Where one turn sends some rows of the set: a few examples, then the rows asked
tobon: [-0.53  2.49 -0.04  0.93 -1.29 -0.06  0.91 -0.92 -1.55  1.71  0.54  0.78
  0.30 -1.43  1.14 -0.61  3.23  0.69 -0.42  2.52  1.89  0.84 -1.24  1.42
 -0.47  1.80  0.27  1.39 -0.03  2.06  1.29]
suk: [-0.29  0.81  0.23  0.31  0.49 -1.03  0.35  2.71  1.06 -1.08  0.73  1.18
  1.19  0.13 -0.23 -0.82  0.33  1.43 -0.39  2.50  0.63  1.64  0.09  0.85
  1.23  3.57 -2.36  0.62  1.70 -0.09 -1.36]
tumat: [-1.00  1.64  1.07 -0.16  0.01 -0.93 -0.75 -0.38 -1.08  1.21  1.67 -1.55
  0.93 -1.38  1.94 -0.18  1.17  1.44 -1.33  2.43  1.07  0.38  1.14  0.00
  3.37 -0.35 -1.25  1.91 -0.83  0.92  0.80]
vozo: [ 0.42 -0.66 -0.92  0.57 -1.53 -1.38  1.67  0.37 -0.20 -1.41  2.36  0.17
  1.03  1.12 -0.13  1.32 -0.28  0.79  0.65 -0.11  1.22  0.17  1.00 -0.92
  2.12  0.31  1.36  1.63  1.05  1.04 -0.39]
sek: [ 0.14  2.14  0.36  0.04  0.17 -1.14  0.91 -0.44  0.71 -0.49  0.40 -1.15
 -0.76 -0.08 -0.45 -2.14  2.10 -0.20 -0.83  2.68  0.20  1.85  1.75 -1.79
  0.16 -0.37  0.21  0.09 -0.73 -0.14  0.34]
zapad: [ 0.81 -2.22  2.01  1.20 -0.23 -1.35  1.71  0.90 -0.61  0.30  1.81 -1.66
  1.90 -0.96  1.11 -0.80  2.42  0.32  1.86  1.63  0.90 -0.41 -0.64 -0.50
  0.23  2.02  1.66  1.27  0.08  1.13 -0.20]
fiz: [-0.10 -1.60  0.96  0.69 -0.37 -0.91  2.16  0.05 -1.40 -0.26  1.99 -1.17
  1.82 -1.85  0.60 -1.01  0.84  0.35  2.43  2.24  0.25  0.71 -1.48 -1.67
  0.75  0.43 -0.48  1.35 -0.28  0.19 -0.24]
kedu: [ 0.24  2.54 -0.32 -0.98 -0.39 -2.44 -0.41 -1.24  0.80 -1.23  1.39 -1.10
  1.44 -0.75 -0.06 -1.55  2.26  1.36 -0.65  1.43 -0.58  1.01  2.05 -1.87
 -0.05  2.36  1.27  2.14  0.47 -0.04  0.01]
tumo: [-1.15  1.42  0.08 -0.93  3.38 -0.74  0.40  0.68 -1.40  1.28  0.29 -0.89
  1.21  0.83  0.14 -1.05  1.48 -0.09  1.43  3.25  1.08 -0.65  0.70  1.79
  0.61  1.33  1.61  0.40  0.06  0.49  0.34]
fefo: [-0.78  1.99  0.78  0.03 -1.10  0.12 -1.14 -0.54 -0.66  0.33  0.56  0.24
  0.97  0.38  0.71  0.43  2.39 -0.26 -1.08  1.70  1.75 -1.94 -0.75  1.60
 -1.08  1.38  0.21  1.33  0.26  2.14  1.40]
mulu: [ 0.00 -1.65  1.15  0.62 -0.41 -0.73  0.69  0.61 -0.98 -1.75  2.18 -1.32
  2.56 -1.52  0.22 -0.29  1.09 -0.38  1.50  0.96  0.56 -1.80  0.02 -1.72
 -0.22  0.97  0.32  1.81 -0.28  0.49 -0.68]
Tek: [ 0.05  2.27 -0.99 -0.42  0.44 -1.71  0.47  0.58 -1.61 -1.72  1.38 -0.29
  1.33 -1.24  0.83 -0.68  0.51  1.76  0.41  2.39  3.65  0.09  1.51 -0.02
 -0.17  2.24  0.60  3.47  0.16  2.83 -0.92]
Lam: [-1.42  1.79  0.12 -1.21 -0.77 -0.88  0.08  0.95  0.37  1.03  0.30  0.34
  1.10 -1.54  0.64  0.51  1.80  1.76 -0.32  1.30  2.84 -0.82  2.14  0.65
 -0.77  0.51 -1.22  2.14  1.72  1.02 -3.27]
tibid: [ 1.21  0.22  0.22 -1.89 -0.02 -2.46 -0.20 -0.79  0.69 -0.37  0.90 -1.36
 -0.69  1.30 -0.78 -1.98  1.11  1.13 -0.17  3.62  0.46  1.14  1.03 -0.34
 -0.91  2.31  1.12  0.67  0.21  1.08  0.43]
dobel: [-0.66  0.67 -0.36 -1.75  0.86 -1.01  0.18  1.55 -0.46  2.93 -0.40  0.78
  0.63 -1.02  0.83  0.22  2.77  1.36  0.65  2.33  1.84  0.28  1.40  1.62
 -0.53  2.29 -0.41  0.86  1.73  0.30 -2.50]
Fesoz: [ 0.58 -1.67 -1.16  0.10 -0.86 -0.49  1.29  0.35 -1.41  0.31  1.50  0.81
  0.88  0.09  0.08  0.57  0.73  0.60  0.73  0.90 -0.23  1.17  0.95 -0.80
  3.44  0.49  1.49  0.75  0.38 -0.27  0.36]
simud: [ 0.23 -1.35 -0.97  0.80 -0.68 -0.19  2.60 -0.11 -0.96  0.11  0.93 -0.11
  0.90  1.22 -0.82  0.09  1.19  1.27  1.44  0.85  0.70  0.01  1.52  0.14
  1.68  0.84  3.15  1.27  1.00  0.78 -0.65]
Domi: [-1.77  1.30  1.10  1.67 -0.15 -0.22  1.16  1.17  1.86 -0.20  1.45 -0.30
  0.79  0.25 -1.65 -1.11  0.57  1.91 -0.61  2.24  0.55 -0.59  1.39  1.73
  0.78  1.98 -1.59  0.32  1.08 -0.03 -1.93]
kinod: [-0.48  0.18  0.78  0.74 -0.92  0.34  0.27  1.67  0.66 -0.04  0.32  1.06
  1.54 -1.82 -0.72 -2.37  1.89  2.60 -1.25  2.84  0.62  0.77  1.87  1.34
  1.83  2.89 -0.47  1.14  1.33 -0.05 -1.69]
bam: [-1.51  1.31  0.15 -1.75  0.05 -1.43 -0.18  1.07  0.21  2.64  0.93  0.63
  0.25 -1.35  1.04  0.82  1.11  0.96  0.00  2.19  1.72  0.57  0.64  0.80
  0.67 -0.03 -2.69  0.33  1.11 -0.22 -2.06]
pumu: [-1.47  2.73 -1.05 -1.02 -0.65 -0.20 -0.66 -1.12 -1.76 -0.09  0.95  1.77
  1.67 -1.37  0.22 -0.37  1.15 -0.28  0.26  2.29  1.08 -0.15 -1.78  0.82
 -0.74  1.30 -0.59  1.43  0.29  0.90  1.28]

tumat -> tumo
tobon -> fefo
mulu -> fiz
Now these:
simud -> vozo
kinod -> Domi
Lam -> bam
kedu -> sek

Where one turn sends some rows of the set: a few examples, then the rows asked
fona: [-2.24 -0.64 -2.36  2.00 -0.11 -0.45  0.03 -1.18 -0.22 -0.54 -0.97 -2.55
  1.80 -0.06 -2.14 -1.72 -1.27 -1.04 -0.58  1.39  1.67 -0.12 -0.16 -0.30
 -2.02  1.71  0.38  1.85  0.34  1.09 -0.04 -0.44 -0.89  0.02  0.30 -1.00
  0.32]
Burif: [-1.88 -0.66 -0.91  1.61  1.35 -0.64 -0.15 -1.88 -1.93  0.34 -1.84 -0.09
  2.02  0.16  0.93 -2.13  1.94 -1.48 -0.17 -1.60  1.32 -0.13 -0.14 -1.73
 -1.14 -0.97 -0.53  1.73  0.00 -1.39  0.07 -2.00  0.10 -0.01 -0.60 -4.10
 -1.67]
Nevum: [-3.93  0.14 -0.41  2.49  0.41 -1.31  2.35 -2.27 -1.31 -1.32 -0.23 -0.61
  0.85 -0.17  0.55 -0.34  0.38  1.11 -0.96  0.91 -0.12  0.28  0.50  2.23
 -2.00  1.47  1.04  0.49  0.21 -0.30 -0.90 -1.35 -1.11  1.34  1.96 -2.31
  0.83]
ragi: [-1.12  1.09  0.30  1.07 -1.95  1.90  2.24 -1.80 -1.20 -0.58 -1.81 -1.53
  1.71  1.06  1.64 -0.71  0.97 -0.05 -0.34  1.43 -0.22  0.99 -0.34  0.63
  0.54  0.24  0.30  1.86 -0.91  0.33 -0.43  0.51 -0.78  0.65  1.45 -3.04
 -0.29]
maf: [-0.78  1.88 -0.72  2.29 -0.52 -0.20 -0.66 -2.08 -1.53 -1.51 -0.53  0.73
  0.15  0.97 -2.09 -1.58 -0.62 -0.20  0.95 -0.77  0.35  1.37  0.70 -0.78
 -0.79 -0.13  1.53 -2.27 -1.31 -1.47  0.00 -0.20  0.08  0.47 -0.35 -1.42
 -0.93]
kome: [-1.05  1.36 -1.89  0.79 -0.62 -0.39 -0.88 -0.70  1.43 -0.50 -1.33 -0.25
  1.35  0.97 -2.41 -2.50  0.65  0.39  0.19 -0.80  0.90 -0.12  1.52 -0.86
 -0.33 -1.01 -0.84  2.86  1.14 -2.94  0.40 -0.54  0.85  2.64  1.50 -2.71
  0.09]
bokil: [-2.92  1.39  0.05  2.40 -1.28  1.99  1.11  0.35  0.75 -2.00 -2.03 -0.87
  1.49  0.01  1.23 -2.42 -1.30 -1.66 -1.83  1.63  1.18  0.40  1.03 -0.27
 -1.65  0.70  0.89  2.33 -0.55  0.31 -2.10  0.18 -0.18  0.70  0.24 -1.62
  0.07]
gobib: [-3.90 -0.72 -3.18  1.46  0.13  0.23  1.71 -1.02  0.40  0.26 -1.77 -0.54
  0.15  1.56 -0.40 -1.46  0.93  0.61 -1.18 -0.46  0.08 -0.97  1.94 -2.28
 -1.33  0.05  2.45  1.79  0.90  0.11 -0.58 -2.92  1.45  2.09  1.48 -1.05
  0.57]
dinol: [-3.28  1.74 -3.45  2.02  0.24  2.24  1.55 -1.71  0.41 -0.17 -1.31 -1.30
 -0.39 -0.17 -0.83 -2.97  0.88 -0.60 -0.34  0.24  0.89  0.46  3.26 -0.96
 -0.57 -2.83  0.19 -0.33  0.21 -0.28  0.25 -0.34 -0.64  0.33  0.12 -1.98
 -0.42]
kadu: [-2.07  2.32 -3.62  0.60 -0.56  0.41 -0.15 -1.07  1.23 -0.29 -0.89 -0.74
  0.91  0.36 -2.41 -2.13  2.18  0.21 -0.09 -0.57  0.27  0.67  2.33 -0.40
 -0.67 -2.96 -0.13  1.47 -0.51 -0.92  0.52  0.15  0.21  0.75  1.17 -3.22
 -0.96]
Bakiv: [-1.69  0.35 -1.87  2.20 -0.34 -0.83 -0.46 -2.89  0.93 -1.34 -0.84 -0.20
  1.14 -0.56 -1.39 -2.44 -1.49 -1.75 -0.01  0.75  0.31 -1.33  0.23 -0.18
 -0.85  0.42  1.54 -1.07 -1.13 -0.40  1.30 -1.65 -1.42 -0.10 -1.11 -2.25
 -0.65]
pevod: [-2.52 -0.18 -0.73  1.53  0.88 -0.83 -0.58 -3.85  1.25 -1.52 -1.53 -1.46
  1.40  0.67  0.48 -1.00  1.63  1.32 -0.48 -1.42 -0.47  0.56  3.22 -0.02
 -0.35 -2.16  2.58  1.06 -1.79 -1.01 -0.96 -1.50 -2.17  1.72  0.34 -2.95
 -0.27]
vod: [-2.53  1.57 -1.36 -1.03  0.66 -0.16  1.32 -2.51  1.02 -2.59 -1.39  0.03
  1.33  2.10  0.07 -1.60  2.21  0.32 -1.36  0.28 -0.07 -1.27  1.69 -0.93
 -0.52 -0.23  1.41  1.14 -1.06  0.19  0.12 -3.42 -0.77  0.70  1.76 -3.00
 -0.55]
kovoz: [-2.88  0.27 -1.91  1.62  1.16 -0.22 -0.68 -0.55  1.79 -2.37 -0.74  0.22
  1.64 -1.02  0.47 -1.68 -0.44 -1.03  0.81  0.75 -1.42 -2.17  0.95 -0.52
 -0.45 -1.38  2.45 -0.02 -0.22  0.64  0.36  1.38  0.62  1.13  0.30 -3.08
 -1.32]
doma: [-0.94  0.11  0.37  0.71 -2.59  0.89  1.85 -2.01 -0.96 -0.31 -2.15 -1.35
  2.02  1.73  2.06 -1.16  0.33  0.19 -0.07  0.89 -0.30  0.81 -0.29 -0.01
  0.81 -0.02  1.01  1.51 -0.18  0.56 -0.77 -0.21 -0.35  0.08  2.10 -3.32
 -0.13]
Kupuv: [-3.10  0.63  0.20  1.85  1.01 -0.24  0.98 -3.05 -0.67 -1.57 -2.63 -1.78
  2.33  1.74 -1.73 -1.80 -0.64 -0.71  0.08  0.59 -0.67  0.44  0.73 -1.21
  0.63 -2.16  0.00  0.91  1.12 -1.11  0.10 -1.93 -1.86  0.63  2.74 -1.70
  0.63]
balo: [-2.10  0.69 -1.41  2.05 -0.84  0.82  0.03 -1.45 -0.03 -1.86  0.74  1.36
  0.33  1.36  0.83 -1.41  0.97  0.57  0.73 -1.00  0.79 -2.38  1.73  1.37
 -1.73 -1.03  2.98 -0.13 -0.15  0.26 -0.15 -1.31  0.89 -1.25  0.62 -2.51
  0.84]
dutug: [-1.09  0.63  0.51  3.70  0.20 -0.14  0.58 -0.87 -1.80  0.11 -1.75  1.35
  1.81  0.01 -0.10 -2.68 -0.89  0.78 -0.34  0.09 -0.59 -0.73  3.13 -1.83
 -1.78 -0.26  0.36  3.26  0.92 -1.21 -1.54  0.04  0.69  1.33  0.94 -0.40
 -0.97]
pab: [-3.83  0.81 -1.52  4.14 -0.59 -0.19  1.24 -1.14 -0.82 -1.51  0.24  0.17
  0.82  1.01 -0.04 -0.54  0.15  0.33 -1.28  0.31  0.09 -2.38  1.44  1.89
 -2.62  0.56  1.64  0.03 -0.04  0.47 -0.04 -1.20 -0.07 -0.45  1.34 -2.10
  1.39]
veku: [-1.03  1.12 -1.19  3.35  0.97 -0.26  0.12 -1.41 -2.44 -0.05 -1.58 -0.50
  1.55  0.59 -1.82 -2.47  0.05 -0.11 -0.46 -1.95  0.95  0.79  0.65 -2.36
 -2.20 -0.79  1.50  1.03 -0.22 -1.53 -1.27 -0.72  2.27 -0.30 -0.21 -2.36
 -1.07]
zal: [-1.79 -1.05  0.06  2.06 -0.54 -1.06  1.05 -2.01 -0.74  1.55 -1.51  0.48
  2.18  1.24  1.60 -1.88  0.88 -1.18  0.41 -0.54 -1.32 -2.58  1.68 -1.95
 -1.07 -1.09  0.66  1.00  1.30  0.31 -1.44 -0.10 -0.26  0.76  2.03 -2.68
 -2.12]
renos: [-2.29 -0.83 -0.63 -0.07 -0.02 -0.02 -0.40 -1.09 -2.34 -0.29 -0.81 -1.34
  1.36  0.86 -0.09 -0.66  1.40 -0.86  0.32  0.25  2.05  1.66 -0.69 -0.34
 -0.86  0.96 -1.46  1.44  0.38  0.15  0.21 -0.19 -1.55  0.70  0.74 -2.07
 -0.53]
purub: [-3.08  1.27 -1.08  3.13 -0.60  2.25  0.78  0.90  0.81 -1.85 -1.62 -1.00
  0.83 -0.23  0.41 -1.90 -0.48 -1.70 -1.29  1.63  0.72 -0.77  0.89  0.08
 -1.45  0.83  0.90  2.54 -0.35  0.23 -1.50  1.20  0.31  1.52 -0.01 -1.46
  0.06]
gizo: [-0.91  0.86  0.12  3.13 -0.35 -1.23  0.01 -0.25 -1.75 -0.41 -1.86  1.72
  1.47 -0.06  0.11 -2.58 -1.28  1.43 -1.13  0.18  0.17 -0.65  3.43 -1.15
 -1.85 -0.38  0.30  2.87  0.10 -1.44 -1.95  0.25  0.43  1.47  0.91 -1.35
 -1.27]
bavur: [-1.08  1.20  0.48  0.43 -0.89  0.67 -0.31 -1.55 -0.27 -2.04  0.48  1.17
  0.85  0.32 -0.20 -1.22  1.45  0.72  0.85 -2.12  1.02  0.12  1.76  1.03
 -2.16 -1.34  2.54  2.02  0.34 -0.54 -2.30 -1.07  1.32 -0.88  0.25 -2.25
  0.37]
sunud: [-3.70 -0.32 -0.58  2.08 -1.38  0.84 -0.23 -2.60 -0.38 -0.48 -1.26 -0.34
  0.69  1.26 -0.91  1.10  0.73  1.66 -1.91 -1.31 -0.18  1.34  2.58 -0.89
 -1.24 -0.84  0.14  1.37 -0.86 -1.33 -0.99 -1.21  0.17  3.13  1.18 -0.87
  0.64]
Fulu: [-2.61  0.10  0.59  1.21  0.37 -0.52 -0.71 -1.92  0.20 -0.46  0.12  0.43
  1.91 -0.71  0.03 -1.04  1.17 -0.37  0.19 -1.38 -0.43  1.01  0.91  0.32
 -2.66 -0.21  2.10  3.32  1.95 -1.47 -3.02 -1.65  1.34  0.04  0.09 -2.15
 -0.15]
mer: [-0.27  1.39  0.06  0.98 -0.25 -0.70 -0.87 -1.48 -1.31 -2.66 -1.20  1.39
  1.62 -0.29 -0.25 -1.30 -1.11  2.72  0.81  0.46 -1.46  0.83  1.65  0.04
  0.25 -1.16  1.44  1.26 -0.85 -0.91  0.63  0.91  0.91  1.05  0.86 -2.25
 -0.79]
toz: [-2.51  0.50 -1.86  2.42  1.57  0.29 -0.93 -2.05  1.30 -1.18 -1.15 -2.82
  0.87  2.00  0.01 -2.13  0.37  0.41 -0.33 -0.37 -0.12 -0.43  3.61 -1.25
 -1.44 -0.28  3.48  1.63  2.37 -0.97 -1.50 -0.80 -0.17  0.92 -0.58 -1.85
  0.73]
gavek: [-1.74 -0.64  0.14  2.10  0.39  0.10  2.33 -2.72 -0.75  1.49 -1.52 -0.28
  2.60  0.60  1.82 -2.06  1.44 -1.18  0.87 -0.18 -1.71 -1.95  1.18 -1.75
 -0.50 -1.14  0.99  1.32  0.99  0.30 -0.68 -0.37 -0.38  0.67  1.65 -2.67
 -2.09]
zup: [-3.58  0.71 -1.81  1.42  1.01  0.17 -0.45 -0.43  1.79 -1.64 -0.71 -0.04
  1.98 -0.47  1.05 -1.34 -1.04 -1.86 -0.01  1.09 -1.28 -0.95  1.38 -0.83
 -1.48 -1.25  2.30 -0.72  0.07  0.69 -0.48  1.21  0.59  0.94 -0.05 -3.09
 -1.53]
seles: [-3.40  1.15 -1.49  2.88  0.24  2.65  1.15 -3.30 -0.42 -0.81 -2.19 -1.75
  1.20  1.09 -0.76 -1.96 -1.02 -0.17 -0.80  1.52  0.67  0.80  2.06 -0.69
  0.15 -2.16 -0.71  0.21  0.59 -1.32  0.44 -1.48 -0.66  0.00  0.90 -1.18
  1.04]
Pakor: [-3.50 -1.07 -0.17  1.45  1.43 -1.39  0.79 -3.02  0.00  0.13 -0.06 -0.18
  1.82 -0.77  1.52 -0.96  1.17  0.34  0.25  0.06 -0.83  1.13 -0.11  1.41
 -1.63  1.03  1.65  1.60  1.61 -1.57 -1.70 -1.96 -0.08  1.37  1.11 -2.73
 -0.03]
gozik: [-2.55  2.65  0.00  0.26 -0.29  1.54 -0.86 -2.08  0.28 -2.85 -0.30 -1.07
  1.29  3.33 -0.80 -0.16  0.94  0.37 -1.69  0.30  0.16  0.02  3.08 -0.71
 -1.40  1.06  0.15  1.19  1.43 -1.10 -0.69 -0.81  0.15  0.84  0.40 -1.63
  0.75]
Luma: [-2.04  0.26 -0.24  1.08  0.96 -1.46  0.40 -1.20  0.58 -1.32 -2.33 -1.08
  1.17  1.14 -1.81 -2.95 -0.39 -0.89  0.99 -0.70  0.24 -0.56  1.05 -1.76
  0.30 -1.08  0.09  2.15  2.53 -2.04 -0.27 -1.56 -1.08  2.87  2.18 -1.99
  0.25]
tarug: [-0.66  1.53 -1.57  0.56 -0.08 -0.95 -0.75 -1.17 -1.06 -1.69 -1.24  0.72
  1.85  0.07  0.79 -0.96 -1.39  2.52  0.21  1.20 -1.30  1.09  1.79  0.35
 -0.06 -1.17  1.97  0.49 -0.80 -0.80  0.32  1.06  0.96  0.92  0.70 -3.32
 -1.00]

balo -> pab
Kupuv -> Luma
veku -> maf
Now these:
tarug -> zup
mer -> kovoz
pevod -> toz

